[[ 26 -22  -2  15  -9  28  -9 -13  -6   6  -1 -28   4 -17  -8]
 [-11  12   7 -11 -23 -17  -1  -4  19  -3  -5  42 -10   9 -12]]
|
[[ 26  -2  -9  -9  -6  -1   4  -8]
 [-11   7 -23  -1  19  -5 -10 -12]]

[[-10  36 -40  -9  29  32 -24  39  27  26]
 [  3  21   6  -8   4  27  39  13  10  27]
 [ -7  -1  31  -2 -19  34  10 -10  34  25]
 [ 29 -10 -25  27  39  15  11 -12  26 -40]
 [ 10  15  40  -1 -26 -17 -21 -19 -27 -36]
 [ 19   9  16  24  26  25  40  35 -39  36]
 [ 34  20 -29  19 -13  27  15   0  18 -19]]
|
[[-10 -40  29 -24  27]
 [  3   6   4  39  10]
 [ -7  31 -19  10  34]
 [ 29 -25  39  11  26]
 [ 10  40 -26 -21 -27]
 [ 19  16  26  40 -39]
 [ 34 -29 -13  15  18]]

[[ -6   3]
 [-46  20]
 [-22  28]
 [-21  -5]]
|
[[ -6]
 [-46]
 [-22]
 [-21]]

[[ 13  26  -1  34  18 -10  28  -6  23  35  12  11  20  47  25  23]
 [ 16   3 -22   3   2 -10  -1   5   7   5  10 -17  18   1  -4  11]]
|
[[ 13  -1  18  28  23  12  20  25]
 [ 16 -22   2  -1   7  10  18  -4]]

[[ 29  21  19  25 -38   0  37   3  -5 -18 -15]
 [ 42  19   9  14 -24  16  10   1  14 -17  -6]
 [  8  -8 -11   9  15   7 -41  17  32  -6  22]
 [ -1 -12  10 -12 -26  10   5 -15  11 -14  -3]
 [ 29   1  14  26  21  21   7  11  -7  -2  -6]
 [  3  22   5  -4 -19  -8   6  23   6   3   1]
 [ 16  -1   6   1 -16   4  -3  -2  18 -21  12]]
|
[[ 29  19 -38  37  -5 -15]
 [ 42   9 -24  10  14  -6]
 [  8 -11  15 -41  32  22]
 [ -1  10 -26   5  11  -3]
 [ 29  14  21   7  -7  -6]
 [  3   5 -19   6   6   1]
 [ 16   6 -16  -3  18  12]]

[[ 16  -6  -8  -7   4  14 -44  19  -8  -7   6 -38  13  13  19]
 [ 24  -5 -10 -10   7  15 -32  24  11   3  -6 -45   7   8  -5]
 [ 31   0 -15   0   8  12 -23  13  12   7 -12 -37  25  12   1]]
|
[[ 16  -8   4 -44  -8   6  13  19]
 [ 24 -10   7 -32  11  -6   7  -5]
 [ 31 -15   8 -23  12 -12  25   1]]
---
[[-30   9]
 [ 25   2]
 [-19   0]
 [  9  -2]
 [ 15 -38]]
|
[[-30   9]
 [ 25   2]]

[[ 29 -23  11]
 [  6  10  43]
 [-42  29  -7]]
|
[[ 29 -23]
 [  6  10]]

[[  6   4  10  -2 -12]
 [ 24  41  34  16  10]]
|
[[ 6  4]
 [24 41]]

[[-31  18]
 [-23  45]
 [-20  31]
 [ 10 -12]
 [-18  29]]
|
[[-31  18]
 [-23  45]]

[[-11  13  -4   2]
 [-37   4  37 -10]
 [  7  -7  -1  -2]
 [ 19   9   0  -5]]
|
[[-11  13]
 [-37   4]]

[[ 20 -41  31  17]
 [ 43 -19  21 -13]
 [-10  34 -26 -15]
 [  7 -32  25  16]]
|
[[ 20 -41]
 [ 43 -19]]

[[ 28 -33 -34]
 [ 45 -41 -27]]
|
[[ 28 -33]
 [ 45 -41]]
---
[[-19  -8   6   6 -31   1]
 [  9   1  -5  -1  12  -1]
 [ 15  35  15 -22  43  -1]
 [-20  -1  12   2 -28   1]
 [ 21 -28 -31  15  11  -1]]
|
[[ 21 -28 -31  15  11  -1]
 [ 15  35  15 -22  43  -1]
 [  9   1  -5  -1  12  -1]
 [-19  -8   6   6 -31   1]
 [-20  -1  12   2 -28   1]]

[[-16  11  11 -17   3]
 [ 21  -9   6  11  16]
 [-27  16  20 -24  -4]
 [ 18 -12   7  11  20]
 [-30  12  26 -21  -1]
 [ -3   5   0 -10  11]
 [  2   7  -1  -9   7]
 [ -2   8   8 -10   2]
 [-21   8  41 -12  -7]
 [-48  22  38 -34 -13]]
|
[[ 21  -9   6  11  16]
 [ 18 -12   7  11  20]
 [  2   7  -1  -9   7]
 [ -2   8   8 -10   2]
 [ -3   5   0 -10  11]
 [-16  11  11 -17   3]
 [-21   8  41 -12  -7]
 [-27  16  20 -24  -4]
 [-30  12  26 -21  -1]
 [-48  22  38 -34 -13]]

[[-21  -2  18]
 [ -8 -48  -2]]
|
[[ -8 -48  -2]
 [-21  -2  18]]

[[ 15  15   3  26]
 [ 23  12 -32   7]
 [ 20  13 -12  21]
 [ 18   9 -24   4]
 [ 17   6 -20   9]
 [ 28  14 -35  11]
 [-12   6  16 -11]]
|
[[ 28  14 -35  11]
 [ 23  12 -32   7]
 [ 20  13 -12  21]
 [ 18   9 -24   4]
 [ 17   6 -20   9]
 [ 15  15   3  26]
 [-12   6  16 -11]]

[[ -7   7  -4   7 -15   9]
 [ 11  14  -8  -1 -29  10]
 [  7 -17   9   6  38 -19]
 [ 22 -15   8   0  33 -22]
 [ -1 -11   6  -2  23 -10]
 [ -6  -1   1  -3   3   1]
 [-25  10  -5   3 -22  18]]
|
[[ 22 -15   8   0  33 -22]
 [ 11  14  -8  -1 -29  10]
 [  7 -17   9   6  38 -19]
 [ -1 -11   6  -2  23 -10]
 [ -6  -1   1  -3   3   1]
 [ -7   7  -4   7 -15   9]
 [-25  10  -5   3 -22  18]]

[[  3   8  -9  34  -4 -11  -3   3  -1  -4]
 [  0 -19  16  -7   5 -18  -4 -13 -16  -5]
 [-12   7   2   4   9  13   0  -1  10   8]
 [ -3  24  12  -5  16   1   8   1   8   4]
 [ -4  -7 -25  38  16  -9  -5   1  -9  -7]
 [ -1   9   7   3 -12 -15 -11  -4  15   9]]
|
[[  3   8  -9  34  -4 -11  -3   3  -1  -4]
 [  0 -19  16  -7   5 -18  -4 -13 -16  -5]
 [ -1   9   7   3 -12 -15 -11  -4  15   9]
 [ -3  24  12  -5  16   1   8   1   8   4]
 [ -4  -7 -25  38  16  -9  -5   1  -9  -7]
 [-12   7   2   4   9  13   0  -1  10   8]]

[[ -2  10  -6  -3   8   3   0   0]
 [-22   3   3 -43   8  15  -4  -7]
 [  3   6  -9   3   7 -13   4 -11]
 [  8 -10   2  14  -8 -14   2  -5]
 [  2   0  -1  -7   6   8   0 -16]
 [  0  -6   5   8 -10  -5  -1  16]
 [ -3   2   2  -4   0  11  -2   8]
 [ -6   6  -5  -1   1 -14   2   9]]
|
[[  8 -10   2  14  -8 -14   2  -5]
 [  3   6  -9   3   7 -13   4 -11]
 [  2   0  -1  -7   6   8   0 -16]
 [  0  -6   5   8 -10  -5  -1  16]
 [ -2  10  -6  -3   8   3   0   0]
 [ -3   2   2  -4   0  11  -2   8]
 [ -6   6  -5  -1   1 -14   2   9]
 [-22   3   3 -43   8  15  -4  -7]]

[[ -3 -22 -20  12]
 [ 14  31  -4   6]
 [ 23  49 -19  44]
 [ 19  15   0  22]
 [ 16 -13 -28  10]]
|
[[ 23  49 -19  44]
 [ 19  15   0  22]
 [ 16 -13 -28  10]
 [ 14  31  -4   6]
 [ -3 -22 -20  12]]
